M =
[[ 51  41  25   8  -1  -7 -28 -34 -40   4 -44 -17  13  33]
 [ -8  19  39  51  36  21   4  -1 -12   5 -32 -34 -43 -41]
 [ 36  21   4  -1 -12 -32 -34 -43 -41   7  -8  18  39  51]
 [ -2 -20 -34 -36 -45 -33   3  24  46 -10  48  31  16   1]
 [ 51  39  24   7  -1  -9 -30 -35 -41  10 -43 -14  16  35]
 [ 14   0  -3 -22 -34 -36 -46 -29   5  -9  26  47  47  30]
 [-13  16  36  51  40  23   6  -1  -8 -12 -30 -34 -41 -44]
 [-34 -38 -46 -22  11  30  50  44  27  -6  11  -1  -4 -26]
 [-39 -45 -19  12  33  50  42  27   9  60  -1  -6 -27 -34]
 [ 50  33  18   1  -1 -17 -34 -35 -45  28 -36  -1  23  44]
 [ -8 -30 -34 -41 -43 -14  16  36  51  -2  39  24   7   0]]
Rows and columns are counted from 1.
(1, 1)	51
(8, 14)	-26
(5, 13)	16
(7, 5)	40
(7, 13)	-41
(6, 2)	0
(5, 10)	10
(10, 2)	33
(8, 5)	11
(6, 5)	-34
(4, 2)	-20
(3, 6)	-32
(10, 10)	28
(7, 8)	-1
(9, 8)	27
(1, 2)	41
(1, 12)	-17
(8, 4)	-22
(8, 9)	27
(2, 6)	21
(11, 12)	24
(10, 1)	50
(2, 11)	-32
(7, 2)	16
(2, 9)	-12
(2, 8)	-1
(9, 11)	-1
(5, 1)	51
(11, 8)	36
(6, 7)	-46
(1, 11)	-44
(4, 11)	48
(11, 7)	16
(11, 1)	-8
(6, 11)	26
(1, 8)	-34

A =
-101    69     3    14    98  -159  -150     4    60  -136   -60    59  -127   -16    33
-239  -179  -152  -203  -270    46    48  -242  -217   -41   -35  -228   -93  -153  -156
-134   -91   -61  -123  -122   -30  -113   -46   -91   -50  -160  -101   -63  -140   -59
-242   331   356   436   123  -344  -515  -219   319  -616   283   382  -585   507   270
-112  -147  -184   -98  -129  -192   -61  -252  -158  -183     4  -149  -180   -55  -195
-141   452   381   479   405  -439  -592    -2   468  -554   151   498  -485   445   339
-227     0    92  -223  -108   -48  -143   255   -68   -12  -373   -10   -52  -242   191
-124   -82  -104   -77   -99  -128   -72  -153  -100  -145   -19   -88  -152   -47   -98
-132   -70   -48  -114   -91   -40  -128   -23   -68   -52  -173   -80   -61  -142   -41
-148   -57    14  -133  -143    36   -74    29   -80    -7  -166   -68   -36  -133    33
-152    22    93  -120   -59    48  -110   179    -5    36  -248     6     5  -157   139
-691    20    48  -298  -272  -356  -158   -95  -205  -407  -186   -63  -523  -148   207
-202  -129  -211   -34  -157  -230    21  -469  -171  -296   231  -156  -308    77  -239
 353  -371  -423  -220   -34  -245  -172    31  -232    42  -391  -270   153  -343  -441
-154   380   275   446   353  -450  -528  -123   396  -565   208   414  -501   429   225
Indices start at 1.
(1, 1) => -101
(3, 8) => -46
(14, 5) => -34
(7, 15) => 191
(4, 13) => -585
(14, 11) => -391
(9, 1) => -132
(15, 4) => 446
(8, 7) => -72
(8, 2) => -82
(6, 1) => -141
(11, 2) => 22
(14, 15) => -441
(7, 5) => -108
(1, 6) => -159
(9, 15) => -41
(10, 10) => -7
(13, 8) => -469
(10, 13) => -36
(13, 3) => -211
(12, 8) => -95
(7, 10) => -12
(14, 6) => -245
(8, 14) => -47
(14, 12) => -270
(11, 8) => 179
(5, 13) => -180
(10, 6) => 36
(13, 14) => 77
(6, 7) => -592
(5, 11) => 4
(11, 3) => 93
(8, 13) => -152
(12, 12) => -63
(3, 13) => -63
(10, 3) => 14
(14, 7) => -172
(13, 1) => -202
(10, 8) => 29

B =
[[  6 -18 -17 -12   9  -5  -3  11  -7  29  25 -18  -3  -1  -2]
 [ 27 -21   1 -62 -17  -6  10  49 -36  36  -9 -18 -15   7  -4]]
Rows and columns are counted from 1.
(1, 1)	6
(2, 9)	-36
(2, 5)	-17
(1, 15)	-2
(2, 15)	-4
(1, 5)	9
(1, 3)	-17
(2, 10)	36
(2, 2)	-21
(1, 7)	-3
(2, 12)	-18
(2, 13)	-15
(2, 11)	-9
(1, 11)	25

m =
[[  2 -38 -23  21  -4]
 [-22   4   1 -23   2]
 [-13  14  -6  -5   4]
 [  7 -11   7  -8  22]
 [  1   9   1  12   3]
 [-16  -4  -3 -16  10]
 [-29   3  -7 -28   3]
 [ 28 -40 -39  29  25]
 [ 28  29 -16  22   2]
 [-41 -46  13 -12 -25]
 [ 23 -50 -18  17  20]
 [  3  -6  12   3   6]
 [-15  15  -5   6 -20]
 [ 10   3   0  20   7]
 [-36 -34  10 -20  -9]]
Indices start at 1.
(1, 1) -> 2
(13, 2) -> 15
(10, 2) -> -46
(11, 5) -> 20
(7, 1) -> -29
(5, 3) -> 1
(8, 4) -> 29
(1, 4) -> 21
(15, 4) -> -20
(2, 4) -> -23
(9, 1) -> 28
(1, 2) -> -38
(6, 4) -> -16
(14, 5) -> 7
(2, 3) -> 1
(6, 1) -> -16
(5, 5) -> 3
(3, 5) -> 4
(7, 4) -> -28
(9, 5) -> 2
(5, 4) -> 12
(7, 3) -> -7
(12, 5) -> 6
(13, 3) -> -5
(10, 1) -> -41
(1, 5) -> -4
(7, 2) -> 3
(11, 3) -> -18
(8, 1) -> 28

W =
[[-12  -8  25  41 -30  19  -8 -40]
 [ 10  -2  16  29 -19  46  -8 -55]
 [ -5 -13   1   5   5 -13   1   5]
 [  3  -5 -27 -22  11 -11   8  13]
 [-19 -19   7  20 -18 -12  -5 -15]]
Rows and columns are counted from 1.
row 1 col 1: -12
row 3 col 3: 1
row 3 col 1: -5
row 4 col 7: 8
row 5 col 7: -5
row 1 col 2: -8
row 4 col 2: -5
row 4 col 4: -22
row 4 col 5: 11
row 4 col 6: -11
row 1 col 3: 25
row 4 col 8: 13
row 2 col 4: 29
row 2 col 3: 16
row 5 col 8: -15
row 2 col 6: 46
row 3 col 2: -13
